Each path is a new rotation, seen through one point. The rows after it are directions, each followed by how far the rotation turns it, in degrees per step (0 if it stays put).
Each turn is a multiple of 5 degrees from 10 to 175, or 0.
Each row of a path follows its step; steps can be skipped.
path 1
step 1: -13 4 6 21 -1 -18 -9 9 -20 -14 -5 2 -9 0 -16 -1 -13 -3 6 -18 41 -2 17 -2 -2 11 -3 13 -1 -2 8 24 -16 -22 -1 -2 -18 -15 1 14 -8 10 -6 -4 -12 16 8 -7 4 -2 -10 -6 15
step 5: 17 -27 -10 -4 -7 19 -7 2 -10 -4 -12 9 -2 -2 -4 11 -19 8 6 -1 13 2 9 -16 6 -24 -1 26 -5 -3 2 8 -5 2 15 -19 -19 -20 5 6 -2 9 -7 -2 14 -4 13 4 -3 19 30 16 15
step 6: 10 -15 -8 10 -5 -15 2 8 1 -8 15 14 22 -20 -21 -14 7 22 4 -10 20 -9 -2 1 -20 -4 -7 -12 -1 7 1 -17 -7 4 -16 8 -3 0 -13 -7 -11 17 31 3 3 -15 0 -2 19 11 12 -7 -6
step 8: -2 2 -8 2 -3 -24 -4 -4 -23 -19 30 4 1 -6 -11 9 -6 7 10 -7 21 2 -20 22 -6 -14 -9 -8 -5 -7 10 2 5 -12 -18 -19 -6 8 -14 19 3 -10 23 0 15 6 18 -4 -2 13 5 7 12
step 9: -6 -12 2 8 -4 6 -13 13 -22 8 -2 -3 11 -3 -2 16 -12 12 -11 -4 35 -13 6 -15 9 15 2 0 -6 -17 -6 0 -16 -26 -12 7 -7 -3 15 -20 18 20 -14 1 -6 0 14 -23 8 -6 3 -3 -3
step 11: 1 -21 -7 8 -17 -2 9 7 12 -2 14 12 6 4 -1 14 -2 -1 -2 -13 -3 -6 12 -3 7 9 8 21 -5 -33 -1 -14 -7 -8 -21 -7 -9 -1 12 2 26 0 3 5 -14 27 8 -17 10 10 -12 -20 19
step 17: -7 -14 6 -4 -12 2 -10 14 -29 -15 3 -18 15 -13 -14 -1 5 3 9 -13 25 -26 1 -13 13 15 -15 -5 -2 12 1 13 6 -8 -21 -9 -3 -19 5 9 -11 0 -14 -6 3 10 21 -9 -1 -1 5 -21 -8
step 19: -12 -18 -2 2 9 9 2 12 -16 -28 13 -5 9 6 -14 2 -8 -21 14 -4 -8 -37 12 -6 5 12 -2 9 7 -12 4 -2 -10 -12 -13 -22 -11 8 0 2 8 -11 7 5 -26 15 -2 1 11 4 19 -7 5
Directions:
5 4 -4 2 -4 -1 0 4 4 -4 2 2 -5 -1 2 7 4 -1 -1 3 3 2 2 5 -1 -3 0 3 -1 -6 0 6 4 1 0 2 0 -3 1 4 -6 -1 8 -6 1 -5 -1 -1 2 2 -4 1 4
145
-5 -2 3 -4 -1 -3 3 -2 0 -3 -3 4 2 6 -4 -2 -2 -2 0 0 4 -4 1 7 0 0 1 0 2 4 2 11 5 2 -4 -3 2 -3 -5 -1 -2 2 5 2 -1 5 -1 5 0 2 2 0 -4
160
4 1 -3 1 0 1 0 -3 -12 3 -5 2 2 1 4 3 -1 6 3 0 1 -1 2 7 -4 3 -2 2 0 -1 -1 3 -2 -4 4 1 -8 -3 -2 2 -2 -2 -1 2 -2 0 1 -2 -5 -4 2 5 -3
95
-4 -2 1 -1 4 8 -3 -5 -3 3 2 3 -6 -3 4 -1 1 0 1 -2 4 2 6 0 -2 3 7 6 -3 -6 -6 2 0 2 -3 -1 6 -7 0 -2 1 2 -3 0 5 2 -3 -1 0 2 0 -1 2
170
-3 -2 3 -3 -3 -5 -3 -2 -2 -4 3 -2 -4 -6 1 -4 7 -1 7 0 1 1 5 1 2 5 -2 -1 8 4 1 -3 -7 -2 0 0 1 -2 -2 2 0 -4 8 -2 2 -1 1 2 -6 -1 2 -2 2
160
2 0 3 -6 -2 -6 -8 0 1 7 5 0 1 2 -6 1 -6 2 2 0 -1 3 -3 1 6 0 2 8 -2 -1 -4 -1 0 2 1 1 -2 1 0 6 -3 1 0 2 0 5 4 0 -6 4 -2 2 5
110
path 2
step 1: 21 -10 0 -19 5 2 -3 20 -19 -6 4 5 -6 1 -7 -10 -2 0 11 -6 -7 16 21 4 -3 6 14 -8 -8 -19 8 0 -19 -14 -18 -2 -19 33 -9 7 -1 -5 -10 13 -16 7 18 8 -8 17 16 8 -2
step 5: 6 8 1 19 -15 4 -15 2 -15 16 24 21 -16 5 -14 -8 14 -4 -2 -6 20 -1 5 -5 4 19 -2 18 11 -13 -6 -30 5 -8 -2 -7 16 -15 15 -4 -13 -8 -12 24 -2 -5 1 12 0 -5 0 9 14
step 8: 8 -2 22 0 1 23 28 8 6 -11 -14 -9 -3 -23 -5 11 25 20 -16 -6 7 13 15 -11 2 11 28 -16 4 -7 4 8 0 10 5 -10 19 9 9 -14 -6 -5 10 -8 6 -16 -2 -6 4 0 -2 8 12
step 11: 1 22 8 14 -9 -10 -2 22 -10 -25 -5 -2 21 23 17 8 4 13 25 0 24 -1 0 -25 1 -8 -6 8 -1 7 -5 -9 -1 2 3 -13 9 -2 -9 17 -8 -5 0 17 2 1 -15 5 -4 14 14 -6 19
step 19: 11 -5 -14 -10 -9 -3 2 -3 -14 18 -6 -8 14 -14 -1 18 11 20 13 -10 7 12 8 4 -7 25 7 -11 -42 0 15 -5 -19 -9 9 2 5 13 -18 -1 12 4 -3 -3 4 7 15 12 18 9 -6 5 3
step 22: 24 7 -14 15 -14 4 -6 6 -11 -2 -1 8 -16 -16 12 -12 13 3 7 -1 -5 -10 0 -17 22 11 -6 -5 14 11 -11 -24 -1 -24 3 2 8 -7 5 -10 -8 -7 -15 18 7 30 18 -11 -18 0 8 -6 9
step 23: 18 -1 -14 -20 12 1 -4 -7 -14 -9 8 4 -7 0 3 15 17 -14 -11 -4 -5 -9 20 -5 1 7 10 2 23 -7 17 -22 17 13 -7 5 14 5 4 1 0 -15 -16 6 -15 1 4 2 4 2 21 5 38
step 24: 5 19 15 -16 -13 13 -3 4 -18 9 8 20 3 10 -22 2 7 17 6 -4 4 16 8 4 -22 1 22 -24 4 -14 -3 -12 24 2 -13 -10 -8 -15 -6 -12 2 -21 9 9 0 8 19 3 6 -1 15 -5 7
Directions:
2 -4 -1 6 1 -3 2 5 -7 6 2 6 5 -4 -2 -3 -2 -2 -3 0 0 2 3 3 0 -3 0 6 4 0 1 7 -4 2 1 2 0 4 2 -3 -4 -8 6 3 3 2 0 3 -2 -5 0 -2 -2
90
-4 -2 -6 -2 -2 -5 -3 -2 1 2 0 5 -4 1 -1 3 2 -2 0 0 -2 3 -2 -3 -1 1 0 -2 3 -1 10 3 -2 3 -8 -1 3 0 3 1 -3 0 -4 1 2 -3 -2 5 -3 5 -9 4 1
160
1 6 5 0 4 -4 4 1 1 -1 4 8 -2 0 -2 8 -5 5 -5 -3 3 -3 -3 1 -1 5 -3 0 0 0 2 0 -3 4 0 3 2 -2 -4 0 5 4 0 1 -1 -2 8 3 2 -5 -3 -3 -3
70
path 3
step 0: 4 3 -21 -6 7 -2 -10 -13 6 0 8 11 -8 -5 -20 3 17 12 -4 20 -5 15 -31 19 0 1 7 -21 5 -6 29 -6 0 -3 16 6 23 -23 -14 -9 14 6 6 12 -14 -5 14 1 20 -3 -17 -6 0
step 1: 2 -11 12 -5 8 -3 -12 4 0 -1 2 -5 6 -15 -3 -25 5 4 -19 -4 51 -14 -1 4 5 -12 -4 -23 4 -25 16 -7 13 -5 -8 20 2 -14 9 -6 2 23 -9 -8 11 -5 -17 8 4 -11 2 1 3
step 5: 12 -7 -8 -4 25 -12 -26 20 -9 1 -14 -5 -1 -7 -5 -11 -2 -10 -13 4 22 5 -9 15 3 0 12 6 4 -18 10 -14 2 -24 -5 13 18 4 -2 -32 12 -2 -5 6 24 -16 6 15 13 12 -5 -14 -4
step 12: -11 13 2 18 -21 16 12 21 -3 4 -3 12 17 -12 17 4 -7 11 6 17 0 -7 -22 -8 5 -15 10 -11 2 -11 8 8 14 10 9 -16 12 -8 14 12 -3 2 -9 28 14 -1 9 12 28 3 -24 -3 8
step 13: -17 -15 -6 -5 11 1 -12 -7 18 16 14 9 9 7 8 -11 30 -3 -15 -5 12 -12 -26 -12 4 5 -5 -3 33 12 -5 -8 -1 0 -10 -3 4 -19 10 -8 27 -4 -2 9 5 -4 6 -13 9 -4 -20 -1 -24
step 15: 3 -4 -14 -5 -1 -11 17 -19 -1 -20 -3 -9 -3 12 -4 0 18 19 8 -13 5 -5 10 -16 5 11 18 -22 -12 -19 28 0 -21 1 0 -18 -16 2 16 5 17 8 13 -9 15 5 -20 2 2 -7 -23 -5 1
step 20: -2 9 3 -10 18 -14 -4 12 -17 6 -11 9 13 4 21 10 -14 9 9 -10 4 -1 29 2 -3 10 16 -14 25 -16 33 15 -10 8 3 2 -1 5 7 5 5 1 -18 -2 -16 -12 -14 -20 24 -1 -15 1 -2
step 23: 20 -1 -10 15 16 -19 -8 5 -18 -33 -6 -7 1 2 -13 7 -6 -9 -21 -4 -9 5 6 -1 -8 -16 19 -8 15 -11 16 -3 8 -21 -3 -1 5 -13 5 0 -1 -7 17 6 29 18 25 3 5 15 3 -10 5
Directions:
-5 1 -4 -2 -1 4 -2 -2 -3 -1 -5 -1 4 4 0 5 0 -4 -1 1 -1 3 3 3 4 -1 -4 -5 2 8 -7 -2 -2 -1 1 1 -6 0 -3 -4 2 -1 1 -1 2 -6 -1 5 -4 -6 -3 7 2
95
1 1 -2 1 0 2 -2 -7 -1 -3 -4 -2 -2 -3 3 -3 -2 2 -2 -1 -6 -4 -1 3 1 0 -6 4 1 0 4 -4 0 2 1 7 -3 -5 -1 -1 4 5 0 0 7 -4 -2 -6 -1 7 1 -3 6
80
-8 5 -3 1 -4 -1 4 0 -2 6 -1 3 3 0 4 3 1 -4 6 -2 2 2 -5 0 4 2 -8 -1 1 -2 4 3 3 -1 4 4 4 -1 -2 -3 -1 -5 3 6 -6 -2 0 -4 1 1 0 -6 -1
85
-6 -4 1 -2 2 1 -2 -1 1 -1 -3 -5 1 5 1 2 1 6 0 -3 7 -5 6 -6 -1 2 -3 -1 2 3 0 3 -2 -3 -3 3 -3 -2 0 9 2 1 3 -1 -3 0 0 -8 3 -1 3 0 -5
155
6 2 -4 -6 -1 1 -4 2 -1 6 -2 -1 -5 1 -1 0 0 6 8 -2 5 4 2 4 3 5 1 3 -2 1 7 0 -5 -2 5 0 -3 2 -6 0 2 2 -1 1 2 1 -4 6 3 1 1 2 -3
70
-2 -6 3 3 0 -1 3 -3 8 -1 6 -1 2 1 6 1 1 -4 1 -2 0 0 -3 3 -4 0 0 -3 0 3 0 2 -2 4 5 2 -5 -4 -2 2 -2 3 5 8 5 5 2 6 7 0 1 1 -1
25
path 4
step 2: -6 -3 -22 6 11 -1 5 11 -8 -5 6 -6 -12 4 -20 -2 26 -16 25 -4 -3 -3 -22 -10 -3 -5 15 -16 2 -4 -8 -13 -29 -14 -17 18 -2 -15 -11 2 -11 -9 -8 15 10 -8 9 0 -3 -10 -2 27 21
step 3: 17 -8 -1 21 4 -11 22 -15 -3 7 2 -14 -2 6 -4 -10 11 -4 -1 3 -10 -13 -15 24 -7 -20 -14 6 9 -3 -14 14 -16 5 -17 8 14 -23 -11 10 -12 -10 28 -9 0 22 -2 12 1 -15 -3 9 13
step 4: 10 -2 -20 2 10 3 2 1 -15 8 19 4 2 -12 8 0 17 9 11 17 21 -2 -4 15 -10 -11 1 -15 28 -24 -10 -5 12 -28 -11 4 -13 -24 0 9 -18 -3 -4 -11 13 15 -13 -16 4 -14 8 7 -1
step 13: -1 -17 -18 27 33 5 4 -7 3 8 4 -2 14 -3 10 -11 16 -7 19 -3 36 -8 4 15 10 -8 -8 -29 -5 -8 3 6 -10 -18 -5 -5 4 -5 -12 1 -6 -28 -9 -2 -1 -3 5 6 -12 -6 8 0 10
step 14: 0 -9 3 32 -2 -15 26 0 -23 5 6 -9 -13 -27 -5 0 24 7 12 5 -5 -12 -21 2 25 5 -4 -3 -10 -7 -2 -15 -4 -7 5 23 15 -1 -14 8 -4 -9 -4 3 8 7 7 -11 9 -25 4 1 9
step 17: -9 -29 3 18 1 -15 20 3 -23 15 7 -1 4 -1 20 5 25 19 23 -12 1 9 -17 -6 3 15 -19 5 -1 -8 -15 3 8 -18 -13 -10 7 -16 -3 -13 3 -13 10 -7 0 6 -8 -6 0 -16 -5 15 -12
step 21: 7 -5 -12 12 -17 -13 5 14 -3 7 -3 -32 0 -13 -3 0 20 17 26 -2 4 -6 -12 0 -1 16 -12 -23 9 9 10 9 -12 0 0 17 9 -15 -23 13 2 4 -20 17 6 -3 -3 -7 -7 -26 -10 -8 9
step 22: -2 -8 9 -1 18 2 9 11 -6 0 -4 -8 23 -6 -8 -9 16 6 12 -12 2 -17 -21 5 5 4 -12 -15 18 2 -18 -11 -6 -4 -24 -9 28 -10 -17 -21 -5 -23 8 -8 9 5 0 2 -26 -7 -18 6 8
Directions:
-5 3 -4 -1 3 1 0 4 0 -4 4 2 3 1 1 -1 4 -1 4 -5 7 0 2 2 -3 -4 5 -1 1 4 2 9 5 1 3 5 1 0 1 3 -5 5 -2 8 2 0 -2 -1 0 2 -6 -3 -1
130
2 7 3 3 -6 0 2 4 2 -5 0 7 -2 -2 5 -4 1 -4 -1 1 -4 0 -4 4 2 -8 -6 0 -2 0 3 -4 -1 4 4 6 -3 -2 -3 -4 0 3 -3 3 -4 -1 2 -2 -3 -2 1 0 2
160
2 -1 -2 5 -4 6 2 -2 5 0 -1 0 -5 -1 -2 0 2 -3 -1 1 0 3 -1 -1 0 -2 -6 2 5 3 -4 4 6 -1 0 1 11 7 -3 -5 1 -3 5 2 5 2 2 -3 3 2 1 -5 3
135
1 -4 0 -2 0 0 -3 0 -1 -3 -5 0 6 -4 2 -2 -3 -1 2 6 -2 -1 0 -3 -1 3 -4 2 4 5 4 0 -3 -2 5 6 -2 0 2 4 -3 -3 -3 3 5 8 -2 4 3 -3 8 -3 -2
145
path 5
step 0: 3 9 -3 32 6 -13 -27 -5 17 24 3 -3 -5 15 -4 2 2 3 3 -4 -33 1 0 1 8 -8 6 12 -7 1 9 6 -8 4 -18 -5 -7 1 8 22 -10 -22 16 -16 16 -8 12 -11 -8 -1 8 10 5
step 2: -9 10 -8 -7 4 -17 18 17 -1 -5 -11 -10 12 5 -7 19 24 -2 1 -19 8 -5 19 -13 -6 4 9 -13 -13 3 -4 0 -16 -20 -1 -16 -11 2 -12 -4 5 22 5 -9 -8 -11 4 20 6 18 20 20 11
step 3: -7 24 -17 -4 -10 9 1 13 7 11 -9 1 -17 12 35 4 -12 -11 22 19 -25 -9 3 -6 5 7 8 -18 -14 -4 10 4 -5 19 -2 -9 -8 1 2 -7 1 15 9 2 3 -8 -19 -7 -1 -4 -13 0 -5
step 8: -1 8 -21 3 23 2 -7 -1 16 2 -3 8 13 -1 0 -7 -18 -3 2 -8 -9 5 6 -5 -7 12 12 17 -19 -12 -8 -29 4 10 4 -6 -18 25 10 10 -8 10 5 -7 1 -2 -13 12 -13 15 -18 20 20
step 10: 9 18 8 4 -34 -10 11 -7 -2 11 -3 -4 -10 -1 -4 4 7 -7 8 2 -1 -25 19 -5 -8 -11 7 1 4 6 -15 9 -10 4 -11 -32 -16 -14 17 0 4 2 23 9 17 -9 2 7 -14 -19 1 -1 12
step 11: -20 3 -12 -1 -9 18 -20 10 17 -13 2 -3 3 1 17 -13 9 21 13 7 -14 -10 19 -6 -6 -19 24 -10 -9 -6 -11 8 1 -10 4 11 7 14 -10 15 -6 1 4 0 11 -17 14 20 22 1 2 -1 1
step 23: 35 10 -1 -18 28 1 3 -1 -11 -4 13 5 -9 20 -3 -8 5 -2 0 -18 4 28 9 5 0 17 -2 18 5 9 -16 3 -10 -1 -2 -9 -19 28 6 13 2 -10 10 -1 -5 -9 11 1 5 5 5 5 14
step 24: -9 0 -10 7 15 -15 9 5 17 -2 -11 0 19 17 -2 14 -30 -12 1 4 -2 -8 -7 -11 -7 -10 3 5 -8 -12 1 -37 8 0 -10 1 -4 17 2 6 -3 3 16 -23 -14 -5 -5 -2 -5 7 -18 21 16
Directions:
2 1 -1 -1 3 -2 -2 1 0 0 -2 0 -4 3 -2 -5 6 8 2 2 -5 3 -2 -2 6 5 2 2 7 6 0 0 -1 -1 -8 5 1 -2 -4 -3 -2 3 2 -3 -2 -5 -1 -1 2 1 6 0 -6
160
-1 -3 -5 1 -3 -2 4 1 -1 -2 5 1 3 -1 0 -1 -6 5 9 -5 -3 5 -4 9 -2 -5 1 2 -2 0 3 0 1 -4 -3 1 -5 3 -1 -3 3 -2 -1 -1 4 -3 -5 -4 -1 -2 1 1 -1
90
2 0 -2 -2 0 -6 -3 -2 4 -5 0 -2 0 3 -1 3 -3 3 1 4 6 5 10 -4 3 -5 0 2 -1 2 2 4 4 3 -3 1 -1 2 1 4 0 -7 -3 1 2 1 6 -4 5 -2 4 1 0
65
4 1 -2 -7 5 -2 -3 3 -2 2 3 1 3 -2 1 -7 2 1 6 5 -2 -1 -5 -1 1 -1 0 0 -1 -6 4 -1 2 3 2 0 1 -4 0 9 3 -3 1 -11 0 1 1 0 2 -2 -4 2 4
90
-3 -1 1 0 -2 2 0 2 -1 -3 6 0 -1 -1 3 -5 9 -3 -2 -8 1 -1 6 3 7 -2 2 4 -1 -7 2 3 -1 -6 -4 -3 5 0 0 1 -1 -2 -1 2 -1 4 -2 2 4 3 -2 7 -3
70
-1 3 6 -2 -1 1 2 3 6 -2 0 -1 5 -2 6 6 -1 -4 -1 4 -2 -3 0 8 0 1 5 1 1 3 -3 5 2 1 -6 3 4 -5 1 2 6 3 4 -2 -2 -3 2 -6 -3 -4 1 2 2
100
